First come named moves, each a turn or a mirror, each shown by rows before and after it. For each pair of rows after them, which moves, in which order, take the first row to the second? The first pair is done for you.
move K_102:
[-24  15 -27 -10  17 -44 -11  -4   6  56  -7  -4]  ->  [-28  26  29 -38  23 -29 -12 -11  -7  34  14 -38]
[ 11   2   2 -16  28   1  -2  12  -1   3  13 -19]  ->  [  8  -1 -25  -3  27  -9  -7  17   6  18   3  -4]
[ 33 -10 -14 -18  54  14   7 -10  26  -1 -14  -8]  ->  [ 34 -10  -9 -24  58  14  11 -13  25  -1 -14 -10]
move K_16:
[ 60 -36 -10 -13  24   7   4   5  20 -20   1  -6]  ->  [ 31  -2  45 -21   9  14   5  13  -7 -19  23 -40]
[  7  -8 -51  37 -12 -11   5   6  13  20 -30  29]  ->  [-29  34  32  21 -45   3   2  21 -23  19   7 -19]
[ 29 -12   9 -29  47  50  23 -34   6 -26 -16  -1]  ->  [ 15   1  35 -32  39  49  19 -28 -10 -27  -6 -22]
move K_533:
[-38  11  31  11 -19 -19  16  10 -26  43  21   0]  ->  [ -2 -26  41 -45  43   5   6 -17  -1  -1  20 -13]
[ -8  30  62  -5 -13  16  39  16   3 -35  48   1]  ->  [-21  37  63 -11  -8   3  34  12   5 -19  52 -11]
[-11  13  15   5 -40  -1  11   0 -15 -14  -2   9]  ->  [-18  23  20 -32  -5 -16  -6  -7  -3   7   9 -12]
[-25  12 -11   9 -22 -17   6  -5 -11  36   1   2]  ->  [  1 -15  -6 -28  32  -2   3 -24   9   5   5  -9]
move K_760:
[ -4  41  21  11 -15  13 -14  23 -16   8  15  14]  ->  [  0  31 -15  25 -16   7  -9  26  -9  10   0  32]
[ 11   3 -15 -14  10  -4   0  -6   1   7   2  -7]  ->  [  9   4  -9 -14   9   3   2  -6  -3   4  10 -16]
[-15  41  51 -28 -25   8   5  10 -52  24  11 -34]  ->  [-26  37  -5  15 -45 -12   7  25 -46  55  -8   2]
[ -8  20  20 -10   5  23  28  16  -4  -7  15 -36]  ->  [-21  30   3  15 -12  10  28  25  -8  14  10 -22]
Now pairs of rows:
Each pair is 2 to 3 moves apart.
[-14  31   1  11 -23 -25  -4  14  -9  23   5  -9]  ->  [  0  13 -27  -5   8 -34  -9   2  11  29  -5   1]	K_533 then K_760 then K_102
[ 37 -43 -20  50 -21  22  13  17 -25 -70  -2  43]  ->  [-30  34  61 -21  -1 -22 -19  12 -42  -3  58 -48]	K_533 then K_16 then K_102
[ 28  15   6  35 -48 -16  20   4   0 -18  10  13]  ->  [  3  39  23   6 -37 -34   5   0   3  13  26 -19]	K_760 then K_102 then K_533
[-11  11 -19 -19  17 -36   4  -1  22  36   0 -12]  ->  [-14  26  32   4 -32  -5  21  13 -17   8   6 -24]	K_533 then K_16 then K_760
[ 10   0  10  64 -45  31  18   6 -12 -45 -14  35]  ->  [ 12  -9  25 -47  67   7 -16 -35  32 -28   8 -27]	K_760 then K_533 then K_533
[-56  18  14  -9 -49 -36 -22  11  -1  52   9  31]  ->  [-15 -23 -45  -7  -7 -36 -20  -4  30  39 -17  65]	K_102 then K_16
[  8 -20 -32 -38  67 -17  -9 -17  18  11  -7  -1]  ->  [-18  14  48  20 -32  28  21  16 -46 -30   7  -7]	K_533 then K_16
[ -6  13  48   6 -36  35   9   2 -35 -21  16 -24]  ->  [ 32 -35 -58   3  23  -1  -5 -18  22   2 -16  23]	K_533 then K_16
[ 18  -2   8  31 -56  17  29  -4 -18 -16   6  17]  ->  [  6  11  47 -34 -10   3  10 -28   0  -8  33 -31]	K_533 then K_533 then K_760
[-12  10  26 -47  16  -4 -15 -10   6   4  17 -24]  ->  [-15   5 -19  25 -38  -9   0  13  -3  17  -7  22]	K_533 then K_533 then K_760
[ -3   7 -63  23   2 -16  -5   5  38  21 -16   4]  ->  [-26  39  14  29 -46  14   9  26  -5  -9   6 -27]	K_760 then K_533 then K_16
[ 22 -13 -15 -47  82 -31 -24 -31  49  23   4 -11]  ->  [ 58 -30  34 -26  46  41   6 -25  21 -60   1  -5]	K_16 then K_760 then K_533
